Some points:
[ 0.8 -1.7  1.4 -0.7  0.6  0.7  2.   0.9  0.7 -0.4 -0.2 -0.8 -0.4  0.2
  1.9 -0.3 -1.5 -1.4  1.5 -0.1  1.  -0.6  1.2  0.5]
[ 1.7 -1.4  1.1  2.   1.2 -0.4  0.2  0.5  1.7 -0.2  1.  -0.8  1.5 -1.1
 -0.6 -0.3  1.2 -0.1  2.1 -0.6 -1.4  0.9 -0.2  0.9]
[ 0.6 -1.3 -0.9 -0.5 -0.5  1.7 -0.2  0.2 -0.5 -0.2 -0.1  1.3 -0.2  0.5
 -2.  -0.2  0.7 -1.2  0.5 -2.1  2.6  0.5 -0.6  0.1]
[ 0.5  0.3 -1.1  0.5  1.6 -0.8 -0.1 -0.4  0.6 -0.6 -2.  -0.1  0.4 -0.5
  0.9 -0.5 -0.2  1.4  0.1 -0.3  1.8  0.1 -0.3 -1.1]
[-0.2  0.6 -0.1 -0.5 -0.4 -0.4  0.  -0.7 -0.9 -0.6 -1.5  0.6 -0.7  1.3
  0.5 -1.1  0.2 -0.3 -0.6  1.3 -0.4 -0.4 -1.6  1.7]
[-1.4 -1.7  0.5  1.5 -1.6  0.6  0.   0.4  0.   0.8 -0.6 -0.2  2.9  0.1
  0.1  1.9  0.1  0.9 -0.6  0.8  1.2  0.9  0.   0.7]
[-0.7 -1.4  0.  -1.3  0.3  0.1  0.3  0.1  1.3 -0.9 -1.3  0.8 -0.9  0.1
  0.8 -0.2 -1.6 -1.8 -0.5  0.1 -0.9  1.6 -0.5 -1.1]
[ 0.   0.  -0.8 -2.7  0.5  0.9 -0.6  2.3  1.6  1.3  1.1 -0.5  1.3 -0.7
  0.   0.8  0.7  0.6 -0.9 -2.2  0.6  0.   0.5  0. ]
[-0.7 -0.8 -0.1  1.7  0.3  1.6 -0.3  0.   0.1  0.1  0.6  2.2  0.5  0.
 -1.5  0.6  0.3 -0.1  0.5 -1.4  1.3 -0.1 -0.2  0. ]
[-1.4 -0.6  1.1  0.7  0.8  0.2  1.  -0.4 -0.3  1.3 -0.7  1.5  0.8  0.4
 -0.4  0.2  1.  -1.5 -0.2 -0.8  0.4 -0.9  0.4  1.4]
[ 1.   0.4  1.2  0.4  0.2  2.8 -0.2  1.6 -0.6 -0.7  0.8 -0.5 -1.8 -0.5
  1.3  0.1 -0.9  0.1 -0.9  0.2  0.4  1.2  0.5 -0.5]
[ 0.4  1.8 -0.4  1.4  0.8 -1.1  0.1  0.  -0.7  0.2  1.3  1.6  0.4 -1.1
 -0.4  1.4  0.4 -1.3 -0.6 -0.4 -1.1 -1.2  0.  -0.1]
[ 0.   1.  -1.1 -0.6  1.8 -1.6  0.1  0.7 -2.  -1.2 -0.4 -1.   1.1 -0.7
 -0.9  0.7  0.8 -1.6 -1.5  0.5 -1.3  1.1 -0.8  0.9]
[ 0.2 -0.9  0.7 -1.5 -0.2 -0.7 -0.5 -2.8  1.3  0.3 -0.7  1.6 -0.6 -1.3
  0.2  1.9 -1.1 -1.6  0.6  1.1 -0.5  0.8  0.9 -1.2]
[-0.5 -0.5 -0.4 -0.9 -0.5  0.9  0.2 -1.7  0.7 -1.2  0.   0.   1.  -0.6
  0.1  2.1 -2.7 -0.5  1.5 -0.2 -0.6  1.   0.8 -0.3]
[ 3.3 -0.3 -0.4  0.4  0.5 -0.4  1.  -1.4 -1.2  1.9 -0.3 -1.6  0.7  0.1
 -1.   0.6  0.1 -0.9 -1.2 -0.6  0.1 -0.6  0.4  1.1]
[ 0.7 -0.5 -0.9  0.1  0.1 -0.8 -1.   0.4 -0.6  0.7  1.   0.8  0.6  1.
  0.3 -0.5 -2.4  0.8 -0.8  1.3  0.3 -1.6 -1.   0.4]
[ 1.2  2.   0.4  1.   0.6 -0.2 -1.8  0.1 -1.6  0.   1.4 -1.   0.6 -1.2
 -1.3  0.9 -0.7 -0.5 -0.9 -1.4 -0.4  0.9 -0.4  0.3]
[-0.1  1.1  0.  -0.3 -0.4 -0.5 -0.5 -0.6  0.9  0.2 -0.1 -0.3  0.2  0.5
  1.  -0.3  0.6  0.6  0.6  0.3  0.5 -0.7 -0.4 -0.4]
[-1.5 -0.2  0.2  0.1 -1.8 -0.8  3.1 -0.4  0.  -0.4  1.3 -0.6 -0.7 -0.4
  0.2 -1.4 -0.1 -0.6 -1.7 -1.1 -0.2 -1.6 -0.1 -1.5]
[-0.1 -1.1  1.   0.6 -1.1  0.3 -0.6  0.1 -0.9 -2.4  0.8 -1.5  0.9  1.2
 -0.3 -0.6  1.3 -1.  -0.7  0.3 -0.4 -1.6  1.8 -1.9]
[-0.3  1.9  0.5 -0.3 -0.9  0.  -0.1 -0.8  0.6 -0.6  0.  -0.1 -0.4  0.6
  0.  -0.8  0.1  1.1  0.4  0.6  0.   0.4 -0.6  1.3]
[ 0.2 -0.2 -1.4  0.2  0.9  0.   0.4 -0.1  1.1 -0.9  1.2 -0.7 -1.1  0.7
 -0.7  1.4 -1.2  1.1  0.2  1.1 -0.1 -1.2 -1.   0.9]
[-0.3  0.4  2.2 -1.  -0.3 -0.4  1.3  1.3 -0.1  1.5  0.2  0.9  1.   0.5
  0.3  1.7  2.   0.1  0.5  1.2 -1.   0.5 -1.3 -0.1]
[ 1.   0.  -0.9  3.4  0.  -1.1  0.2  1.1  0.7  0.1 -0.7  1.5 -0.4 -1.
  1.7  0.1  0.4 -0.4 -0.7 -1.4 -1.2  0.4  1.8  2. ]
[-0.3 -1.7  1.6 -0.7 -0.4 -0.9  0.4 -0.9  0.  -0.2  0.6  0.3 -0.1 -2.2
 -0.6 -1.4  0.   3.3 -1.  -0.4 -2.8  0.2 -0.1 -0.7]
[-1.8 -1.8  1.5 -0.4 -0.9 -0.9 -0.1 -0.4 -2.2 -0.1  1.2  0.  -0.9 -1.2
  1.  -0.5  0.3  1.2 -0.4 -0.7 -1.  -1.2  0.6 -0.4]
[-0.2 -0.4 -0.9 -1.3  0.1  1.3  0.8  1.8 -0.3  1.3 -0.3  0.2  0.9  1.3
  0.5  1.3  1.3  1.1  0.  -1.  -1.6  1.2 -0.6 -0.1]
[-2.7  1.4 -0.9  0.3 -1.8  0.2  0.1  2.6  0.3  2.2 -2.8 -1.6 -0.5 -2.3
 -2.2 -1.2 -1.3 -0.4  2.5  0.8 -0.8 -1.6  0.7  0. ]
[-0.8  0.8  0.7 -0.2  0.5  0.2 -0.8 -0.8  0.2  0.1  0.4 -0.8  0.   1.
 -0.1 -1.4 -0.6 -0.1  0.3  0.1  0.4 -0.1 -1.8  0.2]
[ 0.5  0.2 -0.3 -2.8 -0.8 -0.1 -0.2  1.3  0.1 -0.4  0.1  1.9 -0.1  0.8
 -2.1 -0.1  0.6  0.8  0.8 -1.5  0.8  1.   1.5  1.2]
[-2.1  0.1  0.6  0.6 -1.  -1.2  1.4  0.1 -1.  -2.5  1.3 -1.3 -0.4  1.
 -0.4  0.  -0.1  0.9 -1.  -0.4  0.8 -0.1  2.5 -1.3]
[ 0.5  0.2  0.7 -0.5  0.5 -0.9 -1.3  0.   1.2 -0.2  0.7  0.  -0.2 -0.1
 -0.3 -0.9 -1.1 -0.2 -0.9  1.   1.1 -1.2 -1.3  0.6]
[ 0.9 -0.4  1.3 -0.5  0.8  1.1  1.   2.5 -0.2 -0.9  0.3  0.1 -0.3 -0.7
  1.8 -0.4 -1.  -0.5  0.   1.   0.7  0.8 -0.2 -0.4]
[-0.1  1.   0.3  0.6  1.4 -0.2 -0.5 -0.9 -0.3 -0.2 -1.5  0.1 -0.2  1.1
  0.9  0.2 -0.3  1.5  1.1 -0.8  0.4 -0.3 -0.5 -0.7]
[ 0.6 -0.6  0.4 -1.6  0.3  0.6  1.1 -1.4 -2.4  0.5 -0.4 -1.4 -1.3 -2.9
  0.3 -0.4 -0.1  1.3 -1.2 -1.3 -1.5  0.3 -0.9 -0.7]
[-2.   0.6 -0.2  0.7  1.  -0.3 -0.8  0.1 -0.1  1.3  1.   1.3  0.2  0.5
  0.2 -0.9  0.6 -2.  -0.4 -1.2 -1.1  1.1  1.1  0.6]
[ 0.7  0.2 -0.8  0.5  0.1 -0.2 -0.7 -0.7 -0.5  0.5 -0.9 -0.2  0.6  1.2
  1.8 -0.5  0.3  0.3  1.2 -0.6  0.2 -1.1 -0.7 -1.1]
[-0.7  0.2 -1.3  0.2  0.7 -0.2 -0.9 -0.7  0.9 -0.3 -0.4 -0.9  0.  -0.1
  0.6 -0.1  0.   1.6  0.4  0.1  1.5  0.2  0.6 -0.1]
[ 0.1  1.6 -0.5 -0.3 -0.8 -0.1  0.2 -0.7  1.2 -1.2  0.1 -0.5  0.4  0.1
 -0.4 -1.6 -0.2  1.  -0.1  0.6  0.4  0.9 -1.   1. ]
[ 0.   0.6 -0.5 -1.3 -1.7  0.2 -0.2 -0.6  0.  -0.3  0.3  1.2  0.7  0.2
  1.3  0.  -3.1 -1.4  0.2 -0.5 -0.8  1.3  0.7 -1. ]
[ 1.1 -0.5  0.5  0.4  0.7  3.1  0.1 -0.1 -1.1 -1.2  0.1 -0.1 -0.3  0.1
 -1.  -1.2  0.9  0.   0.1  1.8 -1.   0.   1.5 -1.3]
[-0.1  0.6 -0.3 -0.5 -1.1 -0.5 -1.5 -0.7  0.5  0.  -0.7 -0.2  0.4 -0.1
  1.  -1.3  1.1  0.2  0.5  0.9  0.3 -0.1  0.   0.2]
[-0.9 -0.2  1.   2.1 -1.9  0.   1.2 -0.3 -0.3  1.8  0.4  1.2  0.1  1.3
 -0.5  1.3  1.  -0.1 -0.7  1.2  2.7  2.5 -0.6 -1.4]
[-0.7  0.8 -0.5  0.1 -0.6  1.5 -0.7 -1.4  1.7  0.2 -0.2 -1.2 -0.9  0.8
  0.6 -0.1  0.9  0.2 -0.5  0.3 -0.6 -0.7 -0.4  0.9]
[-0.9  0.8  0.6 -0.3 -0.4  0.5 -1.5 -1.1  1.1 -0.5 -0.9 -1.1 -0.8 -0.2
  0.7  0.2  1.2  0.1  0.   0.5  0.5 -0.7  0.   1.2]
[ 0.1  0.9 -0.8 -0.8 -1.2 -0.9 -0.9 -0.6 -0.3  0.8  1.1 -0.2 -1.4 -0.1
  1.4 -0.6  1.7 -0.2  1.9  0.9  0.8 -0.1  0.1  0. ]
[ 0.1 -0.2 -0.1  1.6 -1.6 -2.4 -1.5  2.6  1.1  0.6 -2.3 -0.7 -2.6  1.1
 -2.1  0.9 -0.7 -0.2  0.5  0.  -0.7 -0.6  0.1 -1.7]
[ 1.   1.2 -1.   0.1  1.9 -1.   0.7 -0.7  0.9  0.  -1.2  0.6  0.   0.7
  0.8  0.2  0.7  0.8  0.9 -0.2  0.3 -1.  -0.5 -2.4]
[ 0.1 -0.7 -2.2  0.4 -0.4  0.5  0.2 -0.4 -0.4 -0.3  0.1 -0.9 -0.3  1.3
  0.3 -0.7 -0.4 -0.2  0.3  0.4 -0.7 -0.2 -2.3  0.6]
[ 1.6  0.1  0.7  0.3  2.5 -1.1  0.2 -0.5 -0.1  2.4  0.7 -1.5 -0.2  1.4
 -1.6 -0.6 -0.6 -0.3 -0.7  0.  -0.3  0.9  1.7  0.8]
[-0.5 -0.8 -1.3  1.2  0.2 -0.4  0.1 -0.1  0.1  0.   1.3 -0.3  0.9 -2.4
 -0.7  0.6  1.4 -0.9  0.   0.8  0.1  1.4 -0.1  0.8]
[ 0.4 -0.8  0.9 -1.4 -0.6  0.   0.3  0.7  0.3 -0.9 -1.3  1.1  0.8  0.2
 -1.   0.7  1.  -1.1  0.4 -1.9  0.6 -0.6 -0.6  1.3]
[ 1.7  0.6  0.4 -0.4  0.7  2.5  1.   0.6 -0.6 -0.6 -0.3  1.6 -0.1 -0.6
 -0.4 -0.7  0.3  0.  -1.4  2.8 -0.2 -0.7  1.4 -1.3]
[ 0.1 -0.8 -1.1 -0.1  1.1 -1.  -0.9  0.4 -1.1 -0.2  1.3  0.4 -1.1  0.5
  0.2  0.8 -1.5  1.   0.7  1.4  0.9 -1.2 -0.4  1.1]
There is one direction along which these points spread out most. Take the direction at right angles to it along which they spread out most. Then take the direction at right angles to both along which they spread out most. Go by this last direction. Where along it does each point below lie, from 0 to 99? The average is 50, and the first point in the table lies past the average. One standard deviation of the points above along it is 16.
[-0.5 -0.8 -1.3  1.2  0.2 -0.4  0.1 -0.1  0.1  0.   1.3 -0.3  0.9 -2.4
 -0.7  0.6  1.4 -0.9  0.   0.8  0.1  1.4 -0.1  0.8] 39
[ 1.7  0.6  0.4 -0.4  0.7  2.5  1.   0.6 -0.6 -0.6 -0.3  1.6 -0.1 -0.6
 -0.4 -0.7  0.3  0.  -1.4  2.8 -0.2 -0.7  1.4 -1.3] 49
[ 0.4  1.8 -0.4  1.4  0.8 -1.1  0.1  0.  -0.7  0.2  1.3  1.6  0.4 -1.1
 -0.4  1.4  0.4 -1.3 -0.6 -0.4 -1.1 -1.2  0.  -0.1] 26
[-0.3  1.9  0.5 -0.3 -0.9  0.  -0.1 -0.8  0.6 -0.6  0.  -0.1 -0.4  0.6
  0.  -0.8  0.1  1.1  0.4  0.6  0.   0.4 -0.6  1.3] 50
[ 0.4 -0.8  0.9 -1.4 -0.6  0.   0.3  0.7  0.3 -0.9 -1.3  1.1  0.8  0.2
 -1.   0.7  1.  -1.1  0.4 -1.9  0.6 -0.6 -0.6  1.3] 66
[ 0.   0.6 -0.5 -1.3 -1.7  0.2 -0.2 -0.6  0.  -0.3  0.3  1.2  0.7  0.2
  1.3  0.  -3.1 -1.4  0.2 -0.5 -0.8  1.3  0.7 -1. ] 71
[-0.2 -0.4 -0.9 -1.3  0.1  1.3  0.8  1.8 -0.3  1.3 -0.3  0.2  0.9  1.3
  0.5  1.3  1.3  1.1  0.  -1.  -1.6  1.2 -0.6 -0.1] 57
[-1.8 -1.8  1.5 -0.4 -0.9 -0.9 -0.1 -0.4 -2.2 -0.1  1.2  0.  -0.9 -1.2
  1.  -0.5  0.3  1.2 -0.4 -0.7 -1.  -1.2  0.6 -0.4] 51
[ 3.3 -0.3 -0.4  0.4  0.5 -0.4  1.  -1.4 -1.2  1.9 -0.3 -1.6  0.7  0.1
 -1.   0.6  0.1 -0.9 -1.2 -0.6  0.1 -0.6  0.4  1.1] 12
[-0.7  0.2 -1.3  0.2  0.7 -0.2 -0.9 -0.7  0.9 -0.3 -0.4 -0.9  0.  -0.1
  0.6 -0.1  0.   1.6  0.4  0.1  1.5  0.2  0.6 -0.1] 50
[ 0.8 -1.7  1.4 -0.7  0.6  0.7  2.   0.9  0.7 -0.4 -0.2 -0.8 -0.4  0.2
  1.9 -0.3 -1.5 -1.4  1.5 -0.1  1.  -0.6  1.2  0.5] 68
[ 1.2  2.   0.4  1.   0.6 -0.2 -1.8  0.1 -1.6  0.   1.4 -1.   0.6 -1.2
 -1.3  0.9 -0.7 -0.5 -0.9 -1.4 -0.4  0.9 -0.4  0.3] 16
[ 0.7 -0.5 -0.9  0.1  0.1 -0.8 -1.   0.4 -0.6  0.7  1.   0.8  0.6  1.
  0.3 -0.5 -2.4  0.8 -0.8  1.3  0.3 -1.6 -1.   0.4] 37
[-0.3  0.4  2.2 -1.  -0.3 -0.4  1.3  1.3 -0.1  1.5  0.2  0.9  1.   0.5
  0.3  1.7  2.   0.1  0.5  1.2 -1.   0.5 -1.3 -0.1] 59
[ 0.1  1.6 -0.5 -0.3 -0.8 -0.1  0.2 -0.7  1.2 -1.2  0.1 -0.5  0.4  0.1
 -0.4 -1.6 -0.2  1.  -0.1  0.6  0.4  0.9 -1.   1. ] 46
[ 0.5  0.2 -0.3 -2.8 -0.8 -0.1 -0.2  1.3  0.1 -0.4  0.1  1.9 -0.1  0.8
 -2.1 -0.1  0.6  0.8  0.8 -1.5  0.8  1.   1.5  1.2] 70
